Each path is a new rotation, seen through one point. The rows after it are directions, each followed by how far the rotation turns it, in deg/step (0 if it stays put).
Each turn is a multiple of 5 degrees from 10 to 175, or 0.
Each row of a path follows its step; steps can be skipped.
Rotation 1:
step 0: 1; 2; 26; -10; 21; -5; 23; 26; 19; 26; -27; -31; -12; -5; -6; 51; 33; -43; -22; -15; -31; 18; 8; 14; 9; 9; -23; -8; -4; 27; 14; 5; 6; -2; -6; 28; 29
step 1: -9; -24; -12; 6; 25; -32; -36; -46; 2; 5; 9; -15; -19; -8; -30; -4; -23; -18; -5; -29; -8; -9; 38; -4; -17; 30; -5; 5; 0; 2; -47; -16; 5; -13; 41; 2; 2
step 2: 30; 14; 23; 54; -11; 2; 4; -16; 2; -51; -2; -23; -1; 12; 3; 5; 0; -23; -15; 4; -2; 24; 9; -17; -4; -17; -23; 28; -12; 21; -6; 24; 39; -34; -33; -10; -6
step 3: -9; -15; -17; 11; -17; -6; -25; 32; 7; 32; 49; 21; 6; 17; -14; 9; -1; -4; 2; -21; 23; 7; 40; -51; -15; -24; 26; 15; -25; 13; 12; -13; -10; -7; -4; -24; 25
step 4: 0; 23; 3; 18; 43; -8; -7; 21; 16; 1; 7; 25; 33; 7; 11; 9; 16; -42; 4; 0; 5; 28; 11; 15; 3; -7; -19; -40; 12; 40; 18; 33; 24; 30; 7; 29; -4
step 5: -9; -22; 1; 16; 6; -19; -3; 3; 55; -11; 22; 35; -23; 5; -5; -9; -29; -5; 5; -37; 17; -37; -14; 35; -6; 23; 21; 13; 24; 16; -25; -26; 18; -7; 21; -6; 20
step 6: 15; 11; 28; 1; -30; 1; 28; 13; 0; -5; -24; -28; -24; -13; 25; 24; 24; -8; -27; -8; 23; 21; 14; 4; 40; -18; -13; -1; 22; 56; -20; -5; 20; -33; 10; 6; 5
step 7: -36; -39; 23; -4; 2; -5; -22; 6; 5; 27; 3; 4; 16; -27; -24; 24; -11; -26; -7; -21; -20; -7; 44; -21; 20; 10; -21; -6; -26; -12; -24; -30; -5; -9; 2; -38; 27
step 8: 7; -4; -12; 7; 43; 9; -1; -32; 17; -19; 14; -33; 2; 33; -16; 2; -1; -49; 1; 16; -8; 23; 5; -7; -7; -28; -52; -7; 11; 17; -16; 38; 4; -22; -3; 21; 17
step 9: 10; -11; -7; 26; -15; -21; -15; 11; 39; -21; 30; -13; -13; 28; -27; 43; -14; -4; -12; -34; -1; 4; 3; -11; -40; 16; 34; 37; -36; 0; 5; -19; 14; 3; 9; 7; 3
Speeds:
-3; 8; 1; 8; 6; -11; 7; -13; -5; 8; -6; -5; -4; 12; -3; 3; 5; -7; -2; 10; -13; -4; 7; -5; -11; 2; 15; 3; -11; 0; -6; 0; -5; -4; -8; 3; -4  45
7; -3; 8; -3; -1; 10; 8; 8; -11; -1; 14; -8; -7; 4; -3; 2; 0; 1; -8; 6; 4; 0; -2; -4; -9; 15; 4; 4; 8; 13; 1; 5; -14; 4; 3; -2; 12  125
5; -16; -2; -5; -10; -5; -5; 6; -9; -1; -7; 16; 2; -3; -7; -5; 2; -15; -1; 10; -13; -2; -2; 0; 4; -10; 1; 2; -5; 8; 7; 3; -9; -1; 3; 7; 6  95
-4; 7; -8; -4; -2; -6; 6; 2; 3; 6; 2; -2; 4; 4; -7; 9; 1; -6; 16; 7; 8; -11; 8; -3; 2; 4; -13; -14; -2; -3; 13; 4; -5; 1; -10; -3; 13  90
4; 2; 0; -5; 3; 1; 0; 11; 0; -10; 5; 4; 9; 11; -5; 0; -5; -7; 13; 0; 13; 12; -7; 1; -10; -9; 17; -7; -10; 1; -4; -1; -1; 7; -4; -2; -7  60
11; -15; -1; 11; 11; 2; -3; -2; -3; 15; 0; 7; -7; -3; -6; 8; -10; 8; 7; 4; 7; -8; -7; -8; 1; 0; 5; 1; -7; -6; -1; -15; 5; 2; 6; -4; 7  170
0; 2; 7; 1; -3; 6; 2; -4; 7; -10; 6; 6; -6; 13; -4; -6; -4; 0; 5; 2; -1; -14; -18; -2; -3; -7; -5; 8; 7; -2; -3; 3; 6; -18; -12; 4; 5  115
-2; -7; -7; 7; -10; -4; -10; -1; -7; 2; 5; 4; 8; 7; -9; 8; 0; 7; -12; -7; 1; 1; 4; 13; -3; -1; 7; -10; 13; -12; -9; -4; -7; -4; -9; 2; 6  175
Rotation 2:
step 0: 5; 10; 2; 3; -9; 11; 19; -18; -21; -7; -10; -36; -5; 51; -8; -8; 48; 29; 2; 18; 9; -11; -8; 4; 11; -26; 20; -31; -23; 3; -3; 0; -1; -40; -5; 9; 23
step 1: 5; 5; -19; 21; 6; -26; -8; 11; -15; 1; -5; 6; -1; 1; -2; 62; 11; 52; 18; -10; 8; 47; 10; 5; -1; -20; -13; -8; 4; 11; -8; -31; -3; 3; 33; -11; -14
step 2: 17; 22; 3; -25; 22; -12; -16; -20; 9; -25; -9; -23; 29; 15; -1; 11; -16; 5; 16; 20; -13; 24; 40; 5; -23; -4; 25; 2; 3; -4; 4; -12; 33; 19; -47; -20; 28
step 3: 30; 10; 3; 6; -5; 16; -11; -44; -20; 38; -21; -16; -12; 28; -18; 17; -2; 21; -12; 10; -18; -15; 5; -16; -2; 23; 33; -6; -9; 25; -21; 7; 13; -39; 29; 1; 20
step 4: -18; -16; -5; 15; 11; 14; -10; -12; 13; 7; -30; 20; -1; -20; -18; 49; -9; 33; 19; -12; -18; 23; -13; -6; -13; -16; 28; -21; 1; -15; -5; 19; 2; 52; 25; -12; -13
step 5: -25; -22; -21; -25; -17; -14; 7; -33; 6; -12; -40; -17; 15; 5; 15; 7; -12; 5; -26; 20; 4; -6; 19; -4; -10; -10; 24; 30; 5; -21; 35; 21; 19; 1; -28; -19; 35
step 6: 12; -19; 3; -19; -23; 13; -11; -4; -12; -9; -12; -13; -33; 20; 5; 38; -1; -8; -24; -17; -4; -6; -20; -9; 40; 27; 45; 6; 16; 0; -2; -26; 3; -18; 47; 9; 7
step 7: 8; -12; -3; 2; -4; 2; -5; 31; 9; -34; -24; 8; -1; -28; -28; -9; 44; 34; 12; -1; -5; 4; -26; -2; 11; -15; 43; 9; 13; 4; 3; 6; 21; 48; -7; -23; -14
step 8: 4; -12; -6; 2; -4; -56; -29; -12; -11; -43; -6; -26; 23; 7; 7; 2; 11; 12; -40; 9; 3; -29; 6; 5; -16; -15; 7; 13; 3; 0; 27; 30; 18; -36; 7; 1; -8
step 9: 1; -1; 25; 15; 10; 8; -12; 20; -5; -5; 7; -28; -1; 18; 9; 25; -4; -10; 4; -23; 11; 28; -5; 24; 26; 29; 45; -4; -26; -14; 3; -13; 32; -21; 26; -4; -46
Speeds:
-6; 0; -7; -6; 0; 1; 2; -3; -10; -5; 7; -4; 14; 2; -13; 7; -1; -8; 5; -2; 4; 1; 12; 10; 6; 15; -6; 15; -4; -12; 2; -6; -1; 3; 7; -5; 4  100
-10; 0; -10; 11; 6; -8; 7; 13; 0; -5; -7; 2; 3; -11; 3; 2; -5; 9; 12; 2; -1; -6; -2; -11; -3; 1; 1; 6; 0; 0; -17; -9; -1; 14; 2; -5; -5  125
-3; 5; -7; 4; -8; 1; -12; 4; -2; -5; -22; 0; -7; -11; -7; 3; -6; -9; 3; 3; 0; -2; -2; 4; 3; 7; 10; 6; 11; 1; 9; 10; 3; -1; 0; 13; -3  25
-3; -6; -11; 0; -1; 4; -15; -2; 7; -6; 7; 6; 3; -4; 2; 10; 2; -2; -4; -8; -11; -15; 12; 3; -5; -5; 0; -12; 12; -3; -6; -10; -8; -9; 1; 3; -4  160
5; -1; -12; -3; -9; -5; -3; -11; 10; -8; -3; -8; 2; 6; -3; -14; -6; 0; -1; 16; 6; -11; -5; 5; -6; -8; -2; 6; -10; -6; -12; -1; 1; -6; -1; 4; 7  135
